rotation steps, each row followed by its count of steps:
The counts run from 0 to 481.
[157 174  96 128 144 139 131 145 101 115 169 126 172 114 165 106 112 155
 199 162 165 144 118 144 135 123 147 177 117 136 158 130 131 113 109 105
 164 160 134 117 138 160 134] : 409
[ 81 113 128 148 138 175 170 203 126 102 143 150 126 144 141 124 125 161
 171 135 156 140 150 187 133 107 143 148 136 114 119 130 117 144  91 110
 108 117 156 119 142 115 148] : 157
[115 155 100 169 158 147 152 160 118 103 142  87 134 125 184 152 102 103
 176 138 183 103 160 147 117 131  90 122 101 153 149 150 140 122 151 141
 149 132 146  83 160 161 142] : 32
[164 139 108 100 167 158 150 144 146 110 140 106 152 135 165  96 135 147
 182 144 160 135 149 155 118  88 113 173  65 144 155 112 107 113 121 101
 135 131 138 169 122 143  98] : 412
[138 146  92 143 155 104 169 151 148  75 144 110 125 136 138 138 145 148
 151 132 173 126 126 167 113 131  75 105  82 148 153 144 148  85 161 120
 144  81 154 129 150 155 152] : 30
[126 121 110 120 178 139 141 144 121 109 168 115 125 160 143 101 136  99
 151 192 141 120 162 156 113 106  73 120  84 143 155 132 110 109 160 113
  92 144 161 120  75  94 161] : 87
[148 143 100 132 182 141 137 145 143  88 165 136 145 118 196 128 149 130
 157 116 163 120 134 152 129 130  82  98  83 163 163 137 108 104 164 107
 126 138 148 113 100 139 140] : 428
[176 110 110 127 196 115 166 135 116 124 131 148 131  96 132 117 144 145
 157 163 170  89  99 146 101 151 154 132 134  95 130 129 130  99 101 129
  94 137 121 109 129 131 209] : 134
[133 172 124  96 127 117 143 145 110 107 143  68 183 126 143  64  95 102
 152 153 146 135 162 176 129 136 125 134 105 148 121 108 149 186 145 115
 111 144 145 108 139 143 136] : 453
[163 156  97 132 190 105 140 134 141 167 145 143 135 114 141 103 125 107
 139 133 158 100 155 160  80 127 154 112 113 136 144 116 106  97 139 137
 116 132 157 110 131  90 207] : 307
[145 174  91 103 143 125 143 150 138 117  96 111 178 119 143 118 100 138
 163  98 129  98 146 177  97 150 116  93  81 139 113 144 144  66 149 109
 116 103 132 132 137 136 175] : 254
[106 144  94 180 156 152 174 169 164 104 111 109 119 127 169 149  98 108
 174 118 157 109 157 153 111 129 101 123  95 146 133 144 158  95 120 137
 153 142 142 110 158 140 161] : 33
[118  97 122  93 137 147 158 150 115 134 142 111 167 130 133 102 124 142
 139 155 177  86 113 135 127 130 136 133  94 104 148 119 113 157 174 146
  94 135 155  92 135 119 218] : 324
[126 162 116 113 107 167 162 162 152 124 147 106 165 106 170 114 125 162
 190 139 145 127 132 167 187  89 118 148  82 183 153 144 139 125 158 129
 143 139 125 142 141 160 140] : 224
[ 98 171 125 115 140 127 169 154 148 118 148  75 136 134 173  84 121 112
 144 121 171 140 161 148 138 128 101 132  70 153 142 133 129 140 180 156
 133 130 161 121 136  95 136] : 39
[159 132 109  89 154 127 122 123  81 109 148  87 119 131 148 102 114  83
 158 183 146 133 152 195 120 107  94 147 109 158 134 155 128  98 113 138
  98 109  95 141 125 124 141] : 473
[103 135 154 149 142 170 161 174  88 109 150 128 122 147 143  83 122 144
 130 173 188 139 144 163 140  86 116 126 135 155 149 109  93 166 119 145
 105  96 148 110 139 150 136] : 160
[115 142  84 151 155 133 202 168 181  98 118 123 104 127 180 145 126 124
 162 125 153 118 140 157 124 102 115 125  78 153 154 133 138  98 149 134
 157 149 138 129 131 109 169] : 34
[113 178 114 163 150 110 161 158 175 101 159 138 157 107 146  86 147 145
 172 131 149 150 135 158 149 130 101 130  98 149 135 155 155 114 115  97
 125 153 169 144 144 172 139] : 226
[176 154 107 137 172 145 182 147 161  77 136 126 105  91 162 126 121 145
 164 110 163 153 137 172 126 110 115 139  99 140 127 138 124  73 104 120
 140 149  96 159 107 129 144] : 419
[125 143 111  93 171  96 144 165 149 126 139 153 155 118  82 107 125 137
 146 138 151 118 136 178 110 123 127 115  81 100 149 115  84 128 158 140
  83 123 155 129 106  99 190] : 311
[104 109 130 142 153 171 152 163  99  84 129 162 106 134 123 120 114 175
 164 156 156 128 135 182 126 122 124 115 151 124 106 164 127  94  94 107
  77 109 118 103 121 113 183] : 145
[ 97 148 101 113 158 128 188 155 150  78  99 147 129 109 146  97 119 144
 171 144 156 145 114 178 126 128 164 147 140 123 139 143 123 119  66 109
 114 145  83 139 124 181 131] : 5
[121 117 103 147 161 124 161 159 110 105 130 169 116 122 100 114  87 116
 134 142 168 124 151 167 101 146 129 101 112 108 122 121 117 123 109 130
  90 159 122  88 125 128 222] : 318
[132 116 100 133 155 116 168 139 116 110 126 149 101 143 115  88 108 122
 105 153 164 121 139 157  84 126 125  99  88 138 143 102 112 124 125 132
  92 154 138 104 118 106 230] : 319
[140 144  94 139 157 121 152 143 124  93 166  91 123 136 173 132 128 127
 163 150 195 106 135 150 130 134  80 120  93 155 169 140 136 113 182 128
 155 109 149  99 147 160 147] : 31
[134 108 117  99 146 112 186 155 127 116 135 121 147 123 108 102 131 150
 135 148 170  93 104 150 113 144 145 127  87  97 131 119 131 146 148 154
 101 113 157 115 136  99 225] : 323
[120 165 100 111 158 104 126 164 146 131 174 168 136  95 114 100 109 127
 152 132 126 149 163 193 134 133 111 136 137 136 107 162 101  90 110 118
  90 111 143 151 123 119 176] : 298
[134 134 115 107 123 135 140 158 116 136 185 115 136 115 155 108 108 108
 169 168 128 123 155 181 164 117 102 160 143 155  83 182 157 106 118 115
  95 102 137 134 159 138 186] : 285
[129 128 115 119 166 156 181 128 115  77 104 113 133 148 166  99 138 156
 135 146 174  90 110 143  81 116 110 101  94 164 172 108 123  89 148 106
 139 106 138 108 120 167 150] : 203
[146 170 144 137 187 140 175 165 143 154 116 146 112 128 121 102 137 160
 145 136 194 126 133 149 103  97 130 118  74 130 156 109  84  89 103 170
 109 100 129 148 135 112 150] : 363
[186 165 107 113 156 131 167 136 125  72 163 130 115 107 159 119 120 153
 163 133 175 162 123 175 147 104 113 132 100 146 163 129 105  92 137 131
 142 150  95 140  90 125 140] : 420
[155 122  99  78 158 121 120 126 136 111 171 106 147  89 145  97  98 129
 201 167 137 129 145 202 162 127 123 159 132 131 124 168 120 122 146 100
  89 165 102 122 128 136 151] : 469
[162 121 125 121 180 155 114 142 116 161 175 148 133 138 162 102 129 163
 136 156 191 119 156 138 116  94 128 150 117 166 147 120  76  99 126 101
 123  95 147 121 159 155 160] : 356
[ 97 158 125 167 163 138 165 184 136 153 165 132 134 104 158 107 107  79
 145 158 133 109 155 156 135 131 142 114 154 137 112 129 127 146 105 135
  94 148 162 118 119 124 188] : 105
[115 117 136 111 133 138 164 132 102 127 170 126 132 118 152  69 129 162
 126 190 168 109 103 134 135 121 154 148 148 156 145 120 141 140 136 128
 105 127 147  95 131 129 212] : 336
[131 119 139 104 140 123 165 126 158 139 172  98 150 117 140  49 122 111
 121 169 133 131 142 157 122  91  75 140 102 166 115 142 137 113 128 119
  98 115 152 152 138 125 178] : 283
[148 143  88  99 163 128 138 127 143 140 153 124 141 119 157 105 147 129
 162 155 116 119 128 194 126 105 119 152 115 157 171 152 120  74 136 130
 119 128 141 137 116  70 183] : 480
[ 88 123 134 130 144 130 151 176 109 120 153 150 159 145 117  91 147 140
 149 183 158 127 116 146 112 121 124 152 135 115 135 138 123 127  76 112
  82  96 175 139 141 174 167] : 342
[128 127 106 120 144 149 143 173 118 150 166 133 153 129 154 104  96  46
 154 181 125 131 154 174 117 104 104 153 134 150 133 142 106 119  94 131
 100 143 122 145 118 138 166] : 289
[171 175 113 129 137 134 177 137 138 113 132 133 138 106 156  83 127 184
 161 138 141 125 101 157 121 106 144 144 106 163 130 129 159  78  95 102
 144 126 122 159 143 164 156] : 407
[160 172  89  74 168  88 178 124 143 104 129  99 173 107 145  98  99 102
 130 106 173 129 120 164  91 137 121 112 102 120 140 108 114 114 162 131
 140 122 129 122 104 130 164] : 251
[ 97 166 115 121 164 160 124 126  92  88 112 135 158 139 168  70 103 160
 164 121 183 154 144 157  81 151 116 115 119 134 139 150 127 104  89  95
 120 135 125  86 136 131 140] : 197
[156 166 132 143 136 161 179 149 117 122 117 111 150 109 151  93  89 155
 168 143 156 132 124 150 127 103 131 144 106 163 116 124 150  79  82 112
 142 123  98 148 157 193 143] : 406
